128 stands for zero in the data rows.
Here are some numbered points:
[122 122 132 131 116 116 130 115 126 135 138 138 105 131 140 119 108 110
 119 121 117 135 129 128 126 138 134 135 149 115] 0
[105 119  99 136 134  91 133 114 135 163 130 124  94 102 154  99 100  76
 102 105  57 156 153 138 104 147 161 140 186  73] 1
[117 111 120 134 125 123 135 119 132 145 139 128 121 125 146 120 115 114
 117 126 114 144 138 133 113 127 137 126 156 108] 2
[114 116 105 133 115 100 131 111 129 161 133 126 103 113 165  99  99  84
 107 104  80 148 139 131 108 144 149 140 187  76] 3
[108 110 130 120  94 111 141  95 131 155 164 156  89 136 166 113  70  94
 122 116  88 147 127 118 105 134 151 151 187 115] 4
[145 157 127 127 182 148 115 173 121  87  82  84 184 112  62 159 219 176
 135 149 177 109 140 146 167 113  96  97  36 138] 5
[154 139 184 100  96 178 135 131 137  98 154 170 143 168 114 173 107 179
 170 157 195  98  88 100 149 109  89 130  82 204] 6
[113 110 135 130 103 114 138 100 128 164 165 157  89 132 174 112  74  88
 112 106  90 145 129 121 101 144 154 149 191 108] 7
[148 134 154 113 133 169 121 147 130  89 118 130 164 148  82 156 147 189
 162 156 193 106 114 114 154 103  90 122  63 186] 8
[141 135 161 109 117 163 125 126 126 104 141 148 140 155 112 154 134 163
 146 139 181 103 105 113 141 110 104 124 105 180] 9
[150 130 181 105  91 188 121 132 143 103 159 174 147 176 114 173  97 185
 166 153 204  92  80 101 146  99  97 133  92 217] 10
[156 133 163 111 110 172 134 135 132  92 139 152 147 152 111 172 136 183
 160 151 194 101  95 110 153 100  98 131  75 202] 11
[116 125 103 142 151 102 122 129 120 135 107 100 127 106 128 105 153 105
 108 120  99 147 153 146 118 147 144 127 142  76] 12
[133 139 128 129 149 144 117 149 117 101 108 111 154 129  97 145 173 160
 145 139 164 115 127 132 144 121 106 115  76 154] 13
[ 91 102  87 149 119  63 138  91 121 203 152 123  65  98 199  63  65  34
  79  83   4 175 157 145  78 184 182 146 253  17] 14
[116 127  98 138 142  93 124 134 121 146 109 102 119 109 124 113 150  99
 101 115  85 138 150 141 125 140 151 125 154  81] 15
[148 133 147 123 130 163 123 146 135  98 122 130 152 142 113 152 149 166
 146 146 175 109 113 124 150 113 103 110  86 167] 16
[119 129 108 140 145 110 128 133 129 141 118 110 120 108 134 109 140  99
 108 120  93 139 145 142 124 141 148 133 145  93] 17
[119 125 126 121 119 120 137 117 131 144 136 138 101 124 141 120 111 119
 115 118 108 138 131 136 116 132 147 133 158 113] 18
Which three points above are nearest to each new point, looking only along the 2 directions in which the numbered points spread most? Their numbers follow each, nearest first.
[111 117 110 143 125  92 126 108 122 161 135 114 100 114 150 102 106  85
 102 121  71 153 137 135 111 152 147 133 185  85] >> 3 1 17
[152 138 162 107 119 183 124 141 136  96 134 156 153 165 106 167 132 188
 161 161 194 103 105 112 154 102  87 122  78 191] >> 11 8 6
[136 132 112 134 160 128 119 151 119 110  97  99 149 115 108 127 177 132
 119 134 135 124 141 136 140 133 119 107 105 116] >> 13 12 17
[110 122 121 131 119  97 129 112 131 154 148 133  96 126 158 110  94 100
 116 107  92 138 135 132 113 131 149 146 175  93] >> 3 18 7
[132 140 117 132 143 137 121 146 119 117 107 110 136 121 106 130 157 145
 127 129 132 126 138 134 136 127 124 121 105 129] >> 13 16 17
[101 121  87 146 140  67 128 117 120 173 119  98  89  91 167  82 126  59
  79 101  44 166 171 151 101 158 164 128 195  34] >> 1 3 15
[133 139 112 134 156 124 116 145 121 109 103 101 146 112 113 132 167 136
 135 134 135 121 135 140 146 132 125 108 102 121] >> 13 12 17
[142 135 151 114 116 156 139 132 133 103 144 144 147 153 115 155 122 162
 156 139 177 100 105 117 142 113 109 130 102 175] >> 9 16 11
[107 121 110 137 129  93 134 108 128 158 132 131  97 113 161  98 104  83
 114 109  79 154 142 130 106 141 153 146 179  86] >> 3 1 7
[117 122 110 137 136  96 126 125 114 146 123 110 114 105 131 105 140 105
 112 113  96 132 140 131 117 140 143 126 147  89] >> 17 15 12
[166 142 152 119 130 167 123 149 134  84 123 138 163 143  96 167 148 186
 160 153 196 111 112 118 154  97  92 115  64 186] >> 8 11 16
[138 149 127 125 152 142 129 148 128  99 103 120 158 130  96 157 167 158
 137 130 167 111 124 131 148 112 114 111  83 159] >> 13 16 8
[100 116  87 156 150  65 135 113 118 170 118  97  88  90 152  78 115  62
  84  94  42 166 169 145  97 153 172 133 202  54] >> 1 3 15
[ 95  94 103 149  92  57 142  77 127 214 166 155  46 114 216  66  37  30
  82  80  21 175 147 134  72 162 187 158 255  45] >> 14 1 7
[145 131 162 115 106 167 130 133 134 110 142 149 144 145 114 153 125 166
 149 143 166 113 105 109 145 108 108 119  96 182] >> 9 16 11
[110 114 112 145 123 104 129 115 123 158 142 129  95 123 156 104  97  92
 109 101  76 148 141 129 108 139 151 144 180  91] >> 3 1 7
[107 120 114 141 127  93 132 110 129 169 134 125 103 115 154  96 109  76
 110 105  85 142 147 138 106 149 158 136 178  82] >> 3 1 17
[139 136 141 123 131 152 127 134 131 113 129 128 148 130 106 148 154 161
 132 148 169 115 127 121 147 119 106 121  90 162] >> 16 13 9
[142 143 138 132 146 151 118 143 126  96 107 115 159 131 102 155 164 161
 139 138 166 107 129 126 149 117 110 112  76 159] >> 13 16 8
[155 133 168 119 115 177 131 141 130  98 141 153 152 168  96 159 126 182
 162 146 198  99 105 110 158 104  87 119  86 204] >> 11 6 9
[143 149 136 114 145 144 124 160 123  96 109 112 163 132  89 142 177 167
 139 144 160 100 127 132 148 124 106 105  70 157] >> 13 16 8
[129 139 117 133 156 121 124 141 114 107 103 103 145 116 105 131 166 130
 120 118 134 124 130 135 131 128 127 123 105 118] >> 13 12 17
[124 144 110 138 154 123 119 140 125 116  89 105 148 115  96 133 174 134
 115 130 127 124 144 144 137 127 124 114 102 119] >> 13 12 17
[148 153 110 135 184 147 115 175 124  77  75  86 178 120  73 151 218 170
 129 143 181 105 135 148 159 118 106  94  35 147] >> 5 13 8
[146 140 164 103 108 174 131 138 135  92 146 152 151 164 103 164 135 175
 163 158 195  92 104 111 154 100  95 121  80 207] >> 11 6 9
[136 133 115 134 147 122 121 144 121 119 104 111 132 121 112 127 162 132
 127 130 129 126 138 135 133 126 119 122 110 125] >> 13 17 12
[143 141 136 116 137 149 132 143 125  98 105 114 166 129  87 149 167 163
 143 148 170 109 126 130 159 118  97 120  74 152] >> 13 16 8
[135 128 154 118 110 156 128 132 127 111 144 147 146 154 112 146 117 161
 142 145 171 116 103 119 134 112 103 134 103 179] >> 9 16 11
[156 149 129 123 164 157 121 166 118  73  98  91 181 130  81 162 201 180
 146 150 188  91 132 135 163 105  99 101  32 172] >> 5 13 8
[142 142 108 132 152 134 126 134 125 115 107 113 143 112 107 131 162 133
 125 130 132 123 142 140 138 123 126 117  98 116] >> 13 17 12
